Each path below is one point turned by a fixed rotation once a step. After each direction that follows a path, write how fast that rotation turns it, in deg/step (0 if it stays still).
Each turn is a multiple of 5 degrees from 10 to 175, or 0.
Each row of a path follows its step; steps can be skipped.
path 1
step 0: -1.0,-7.3,8.5,-18.5,-14.3,4.3,-3.7,-11.0,16.4,4.9,0.0,-16.3,2.3,-18.6,-6.7,-9.6,-14.7,16.2,4.4,-4.4,-3.5,9.7,-14.0,-15.5,6.2,-20.0,-1.0,-9.1,9.6,2.3,4.1,-5.6,5.5,-22.9,3.1,-17.2,-12.8,1.8,-9.2,14.9,-3.6,-21.8,5.0,5.0,-13.6,-4.6,-28.4,10.2,-12.6,16.3
step 1: 25.6,1.1,5.0,-4.1,11.0,16.1,6.1,-5.3,29.4,0.7,-23.4,7.3,7.2,18.8,-2.3,-14.6,-6.2,-13.6,-8.2,-11.8,15.7,8.6,-20.0,-10.1,3.9,4.9,3.4,-7.4,-5.2,-1.8,-0.4,-2.3,-4.1,-18.5,11.0,-11.8,2.2,-5.1,5.6,5.0,3.8,-7.7,2.1,-26.5,-7.1,7.7,1.6,18.5,-15.2,20.6
step 2: -12.2,10.6,-11.8,-23.3,20.3,0.1,18.4,-10.2,12.2,-3.8,-16.5,-0.7,-15.3,2.2,-11.8,-8.9,-15.3,17.4,-11.8,13.2,2.8,22.1,-18.8,-17.4,-7.4,3.9,-12.7,13.8,11.6,5.7,2.0,-8.7,2.2,-9.3,-14.4,-5.3,7.4,-1.5,-7.5,3.8,4.4,-12.2,-8.8,-7.2,10.9,-25.4,-9.3,-4.9,-15.4,12.6
step 3: -7.1,18.4,14.7,-26.6,-0.7,-5.9,4.8,-16.5,26.4,13.0,-6.8,-11.9,-3.4,7.1,6.7,-11.7,-11.2,-1.6,4.3,-9.8,6.1,23.4,-13.4,-11.5,7.5,-2.6,12.1,22.0,-7.5,-10.2,3.9,0.4,-2.0,-2.1,19.8,-11.6,-6.6,-8.9,4.4,-11.6,9.3,-10.7,2.1,17.7,-8.6,11.0,-20.1,12.4,-14.0,-5.2
step 4: 16.7,-1.3,17.1,-16.8,-5.4,8.8,10.6,-13.5,15.6,8.7,-7.7,-14.5,8.7,11.0,-2.2,-8.7,-5.3,7.0,-20.4,-6.7,-17.8,18.1,-24.2,-0.5,24.8,9.8,-12.5,1.1,-3.9,7.3,-13.3,16.6,0.9,-25.6,1.8,-8.7,4.9,1.2,-9.1,7.1,-15.0,-10.3,4.2,-11.9,16.3,-12.4,-2.0,10.8,4.4,-1.3
step 5: 1.9,12.2,-5.5,5.6,9.2,10.4,3.1,0.4,7.5,-4.3,-1.8,7.1,13.5,25.6,-1.4,-18.1,-8.6,6.6,13.7,11.6,5.9,21.9,-16.3,-22.1,0.3,-7.6,-2.2,26.4,2.1,-6.5,0.8,-4.5,12.8,-34.9,-13.0,-6.1,-16.2,-12.0,-3.8,-15.8,3.5,-19.9,2.0,-12.2,4.5,1.1,-10.8,-5.9,-6.8,3.0
step 6: -9.0,-1.0,11.1,-20.2,-9.7,6.9,-11.4,-12.5,22.4,2.3,-13.6,-10.7,-14.7,-19.5,-10.5,-21.3,-22.7,1.5,3.1,-0.1,-9.4,13.9,-12.5,-7.8,-13.8,-7.5,2.8,16.2,19.0,14.0,8.4,6.3,10.9,-13.5,9.1,0.5,-15.7,-11.2,6.3,11.4,-0.4,-10.7,12.8,-13.3,10.2,2.9,-10.9,21.6,-3.4,2.5
step 7: 5.0,-6.1,6.2,-13.7,0.5,8.2,15.0,-20.7,23.0,-9.9,-11.0,3.3,9.2,11.8,-12.7,-31.6,17.8,4.9,-1.8,-16.1,8.2,5.9,-12.5,-7.3,5.3,-1.6,-9.6,2.4,-6.0,9.0,-5.8,-2.6,16.1,-17.0,16.1,-11.3,8.7,13.8,3.4,-2.7,-17.3,-17.5,5.2,-1.3,-11.6,10.4,-9.8,2.7,-21.1,13.8
step 8: 12.9,-4.6,-5.2,-9.3,12.5,7.8,12.6,-1.3,4.5,23.9,-25.9,3.0,-17.4,2.3,-11.8,-15.9,1.5,3.5,7.8,11.1,4.9,18.9,-12.7,-21.5,18.0,5.8,-5.6,8.9,4.1,-2.1,7.3,-22.8,-7.6,-24.1,-8.5,-10.4,0.8,-3.3,-4.7,6.9,5.0,-1.3,-4.1,-8.0,7.6,-16.8,-21.7,21.8,-0.6,9.4
step 9: -6.2,13.3,-6.1,-21.1,8.8,3.5,-9.4,-15.5,41.9,-3.4,-6.9,-1.2,-17.2,14.1,20.4,-14.3,-16.5,-2.4,7.4,-9.6,-5.6,17.2,-23.1,-8.4,-7.7,-5.6,4.0,5.3,2.1,7.9,10.5,5.9,-6.4,-19.2,-6.0,-17.0,9.1,3.2,5.6,0.9,3.1,1.1,-7.7,0.6,4.3,7.5,-13.9,-7.7,-12.2,-6.7
Directions:
-8.5,-0.4,-3.6,1.4,1.9,3.0,0.0,6.1,-2.5,-0.6,0.5,-5.4,3.2,1.5,-4.0,-3.5,-7.4,-1.2,4.6,1.8,1.1,4.4,0.7,1.7,-3.7,-2.1,1.7,-3.8,-1.0,-3.8,-2.1,-3.0,1.7,4.1,-4.2,-0.7,3.9,-0.1,-2.5,-3.5,-1.7,3.6,-3.9,-0.4,4.7,0.9,-9.5,6.8,-1.0,-3.8
120
0.9,-1.9,6.5,2.2,-0.3,-2.6,-2.6,7.6,-3.3,-4.9,8.1,-4.0,3.1,3.3,5.1,-2.5,-2.9,-0.3,-2.7,0.3,-0.5,0.3,2.5,-2.5,2.5,-3.5,0.6,1.9,6.5,5.0,3.5,-0.7,4.4,-1.6,2.8,-3.0,-1.1,0.7,-3.3,1.0,1.5,-7.6,-1.9,-5.5,2.0,4.6,-0.1,0.2,8.0,-0.5
60
-2.7,0.9,3.7,5.8,-3.5,0.5,-1.9,-2.5,1.3,0.3,0.6,-5.0,3.9,3.2,3.4,5.1,-0.4,1.4,4.8,1.2,-9.8,-0.8,-4.1,-0.6,1.5,-2.5,4.8,-0.9,-6.8,-0.9,-2.0,6.2,-1.3,-4.3,-8.9,2.9,-4.3,-2.0,-1.0,1.2,0.1,1.0,5.7,-3.2,-2.1,-0.4,-4.1,-4.1,3.6,0.0
65
-1.1,0.4,-1.4,-2.4,5.0,-4.3,2.1,3.1,4.4,-0.2,-2.7,-4.1,-5.7,2.9,5.3,7.8,-4.8,-2.9,-5.9,-1.2,3.5,-0.2,-3.3,-1.0,1.5,0.7,1.2,-4.9,-2.6,0.4,1.0,-3.1,-6.0,5.6,-2.0,-2.2,3.2,1.9,-7.3,2.2,3.4,-2.2,-1.5,-2.6,-7.9,-0.1,-3.3,-3.1,-1.2,4.7
45
-11.4,-0.2,0.6,1.0,2.0,-3.5,-0.7,0.1,1.5,-3.4,-0.6,0.1,-7.7,1.9,-0.5,-2.4,-4.9,1.9,2.3,6.2,3.4,3.1,-0.8,-5.6,-4.1,1.1,0.5,-1.3,-0.9,-0.8,-1.1,3.9,-3.0,-0.4,0.3,1.5,-3.5,1.6,5.4,0.2,-0.1,1.3,0.2,-0.8,4.7,4.7,10.7,-3.2,2.7,5.3
100
1.5,-0.6,2.6,-3.7,-1.5,-4.3,-0.1,0.3,-2.0,3.1,-6.7,0.5,1.3,-9.2,-2.6,4.7,-4.4,-1.1,-2.7,2.9,0.5,1.5,3.5,-4.3,-2.3,3.9,-1.3,1.7,-2.1,1.1,-1.9,0.9,3.7,-2.1,-2.2,1.8,0.0,7.8,-4.9,8.1,1.5,2.7,2.6,-2.2,4.5,-5.0,-0.3,5.0,8.1,-1.5
170
3.6,-5.5,1.3,-3.6,-1.1,-0.7,7.4,-4.8,-0.9,1.2,5.5,-3.1,-3.1,-2.2,-1.3,1.6,-0.8,-1.6,-1.9,4.8,3.5,-3.9,-1.1,0.1,-2.5,-2.2,-0.3,2.5,2.4,-11.4,8.9,-1.8,-0.3,-2.4,-4.2,0.8,-6.1,2.3,1.7,-6.3,0.1,1.9,-1.4,0.3,0.0,1.2,-4.7,-1.3,4.5,2.1
130
path 2
step 0: 6.0,9.6,0.0,-1.2,-11.9,-3.4,9.9,-1.7,-0.8,-19.7,20.6,-13.4,2.7,23.9,-8.1,-25.2,22.6,9.1,8.6,-4.0,-1.4,8.0,-1.9,0.2,-14.0,-1.2,14.0,-12.0,2.5,-26.9,5.3,-13.1,4.1,19.1,-17.9,22.2,3.2,1.8,-10.0,1.3,-7.4,19.3,-21.4,3.2,-10.1,7.9,-9.0,-9.0,-12.0,-4.8
step 1: 11.7,-4.9,10.3,3.5,6.1,-16.3,0.6,8.4,-0.3,12.7,-16.7,1.9,1.6,-16.6,-8.3,24.0,3.0,8.2,-4.6,-2.0,8.3,6.0,-22.5,-3.6,-18.2,6.3,-4.1,29.3,3.7,-6.7,-23.0,-24.0,9.5,-0.4,19.3,-8.3,0.2,-21.0,-3.7,-14.4,25.4,-2.1,14.8,-10.9,-8.9,6.7,-5.9,-3.9,8.6,-6.8
step 2: 6.6,16.1,-3.3,5.3,9.7,33.3,-14.3,8.4,3.1,-2.4,10.1,13.8,-8.3,-14.1,14.1,-8.4,-19.8,-9.8,11.5,-1.4,-10.1,8.9,-13.8,-4.7,21.1,-12.1,1.3,-11.9,6.5,-16.5,-15.7,21.5,-14.9,8.7,-2.8,-2.4,6.2,2.6,1.7,21.2,-8.1,-23.7,3.2,-9.7,2.5,-23.4,-11.9,-9.5,7.2,5.2
step 3: -30.5,-4.0,3.2,9.7,-13.3,9.7,2.3,2.7,0.2,1.1,-3.4,-8.4,2.9,3.4,-10.6,3.8,5.6,13.2,28.6,-3.8,-13.3,-4.6,-2.4,23.8,9.9,-4.5,24.7,7.4,4.3,14.2,24.7,-10.1,0.2,2.0,-17.6,-1.6,-2.4,-3.7,-3.2,-12.6,-4.5,27.4,-0.5,8.4,-14.5,-8.6,14.9,14.5,11.3,-10.8
step 4: 13.2,-6.2,-16.9,-0.4,-15.7,-4.9,-20.8,-13.3,-16.8,14.0,9.0,-13.3,16.5,-7.8,-16.8,8.4,19.7,-17.9,-36.4,4.6,-13.0,-8.1,14.5,-6.0,-15.6,11.4,3.8,0.7,-6.1,11.8,-5.4,8.3,0.9,-1.9,13.7,-9.5,0.3,-9.3,-16.5,-3.0,9.7,2.9,2.5,-14.3,10.9,-12.1,-25.0,-2.5,0.3,0.2
step 5: 18.6,23.0,6.7,-6.4,3.9,-19.2,-19.9,-5.5,21.1,-5.7,1.6,9.7,-3.2,12.9,26.2,2.9,-3.0,18.7,14.2,-6.5,23.0,-10.1,1.6,3.8,5.5,3.7,-9.4,15.4,13.5,6.5,5.3,10.9,-4.4,7.1,-3.2,13.7,5.5,6.5,-18.9,3.1,-11.3,-19.3,-3.1,22.2,12.5,-14.1,3.6,-15.5,3.6,5.7
step 6: -24.3,-16.3,4.2,6.3,-9.6,1.6,27.6,13.3,-7.2,10.6,-2.6,8.3,16.5,-21.3,10.0,-8.1,-13.5,-14.7,21.0,17.0,11.3,-6.4,-4.9,2.0,-4.2,5.5,-8.8,-13.4,-25.8,8.4,8.5,-19.2,-10.4,6.6,11.4,2.7,-7.9,19.6,-13.1,-12.5,-3.2,-2.0,20.2,-0.5,-0.8,9.0,-1.0,16.4,0.9,3.3
step 7: -12.3,-14.3,7.4,-15.7,-9.5,-6.7,-22.0,-12.8,-5.9,1.6,-6.3,-5.1,-4.1,16.2,4.7,-10.1,2.7,-33.9,-16.5,-7.8,7.1,9.2,7.0,-18.5,3.2,-11.5,15.5,-10.6,26.3,3.8,2.9,15.6,-4.9,-1.7,-12.8,15.6,0.4,-10.7,15.8,7.8,7.2,11.2,3.6,-26.5,3.9,12.9,6.4,-1.3,-0.4,15.1
step 8: 8.2,13.0,18.5,2.7,10.1,-12.5,-4.7,-5.7,-20.1,19.2,6.2,-11.9,-11.2,2.4,7.0,-5.3,20.2,31.4,10.6,-0.4,-6.2,2.4,-4.6,8.6,1.7,6.7,-4.6,-5.0,0.5,4.9,-0.4,-15.1,7.0,-25.2,-13.2,-17.8,4.0,7.3,7.9,-3.9,-1.7,-14.3,-15.2,23.5,14.0,28.3,-12.9,-9.7,-5.2,-4.6
step 9: 0.6,-6.9,-9.9,-3.5,-0.6,0.2,14.2,28.6,3.3,0.8,8.8,-0.7,18.4,13.5,-0.2,-11.1,-10.1,-11.3,10.9,-20.7,5.7,0.0,14.6,-9.7,-22.6,0.2,-6.0,-7.7,-5.4,-25.8,-23.0,-19.3,1.8,21.6,25.5,1.4,17.4,8.9,-5.1,6.3,-0.3,11.3,-15.6,-6.3,-2.0,-6.2,-6.0,-11.5,-1.8,-19.2
Directions:
-5.5,-6.2,-0.4,5.9,-0.3,-2.3,4.0,2.1,3.3,3.2,-0.8,2.2,4.1,-1.8,0.0,-3.4,-6.6,1.7,-4.9,-1.3,4.2,-2.7,1.8,5.0,-5.2,-0.9,3.0,-3.8,2.3,-4.8,3.8,-3.4,2.9,-1.9,0.1,3.4,-7.7,-3.1,0.3,-3.0,0.7,6.2,-1.3,0.1,-2.1,-3.3,-6.8,-2.3,-1.6,-5.2
125
5.9,0.1,-4.4,2.7,1.7,-4.9,-0.1,4.1,-2.3,-2.1,2.8,3.0,-1.1,-1.0,6.5,2.3,-1.4,-0.1,1.5,4.4,-0.7,1.2,3.1,5.5,-1.5,0.0,-2.9,6.8,3.5,-3.0,-4.4,-2.0,4.3,5.0,1.8,1.5,-4.7,5.6,-5.3,-1.9,6.0,-2.1,-7.7,-5.3,5.8,1.4,2.1,1.1,1.4,-2.5
90
-3.4,-4.7,2.7,0.3,-1.6,0.7,4.0,6.2,4.5,-1.4,-1.0,1.9,7.1,-3.4,-1.8,-2.1,-1.5,-2.1,7.4,-1.6,-2.3,2.9,7.1,6.3,4.0,1.0,-5.9,1.5,-0.5,-0.3,-2.0,0.4,-3.4,3.5,-5.7,-3.4,4.0,0.6,-0.7,6.4,0.0,-0.2,-2.2,3.8,0.3,-2.7,1.3,-0.9,-8.5,2.9
110
3.7,-3.2,-4.9,0.7,1.4,4.3,-7.9,-2.6,2.1,-0.1,1.9,1.2,2.4,-5.4,-7.9,3.5,-3.9,5.2,1.6,5.4,-5.2,-0.6,0.9,-1.4,0.8,-7.4,1.9,3.4,3.1,1.1,6.6,-1.9,1.7,1.1,1.0,-0.9,3.5,0.8,-6.8,-0.1,0.0,-1.4,1.3,0.2,-4.9,-8.6,-0.2,1.1,0.5,-1.5
40
-0.4,1.1,-3.2,-3.0,-3.9,1.4,-4.1,-2.2,-1.7,1.3,-5.3,6.8,8.9,-0.6,1.8,1.2,-1.4,6.3,-2.3,2.6,-1.9,4.2,1.8,-1.1,-0.1,0.2,-2.1,1.2,-2.5,-2.3,-4.8,7.5,1.3,-4.7,-4.5,0.3,-2.5,0.0,-2.2,2.0,3.8,4.0,4.1,0.2,-2.2,6.7,1.4,-8.8,4.6,-0.6
120
0.8,-5.2,4.5,-0.7,0.3,5.9,1.1,-2.6,2.6,6.0,3.7,-2.3,5.1,-4.9,1.1,2.4,5.6,0.7,1.1,1.1,0.4,-1.1,1.0,0.7,2.7,7.7,-7.8,0.1,3.5,-1.5,-0.5,-4.9,1.8,-1.3,7.9,-6.3,-2.9,0.8,0.1,-2.4,-2.1,2.3,3.1,-0.7,-3.2,4.3,4.1,3.9,4.2,-5.1
145
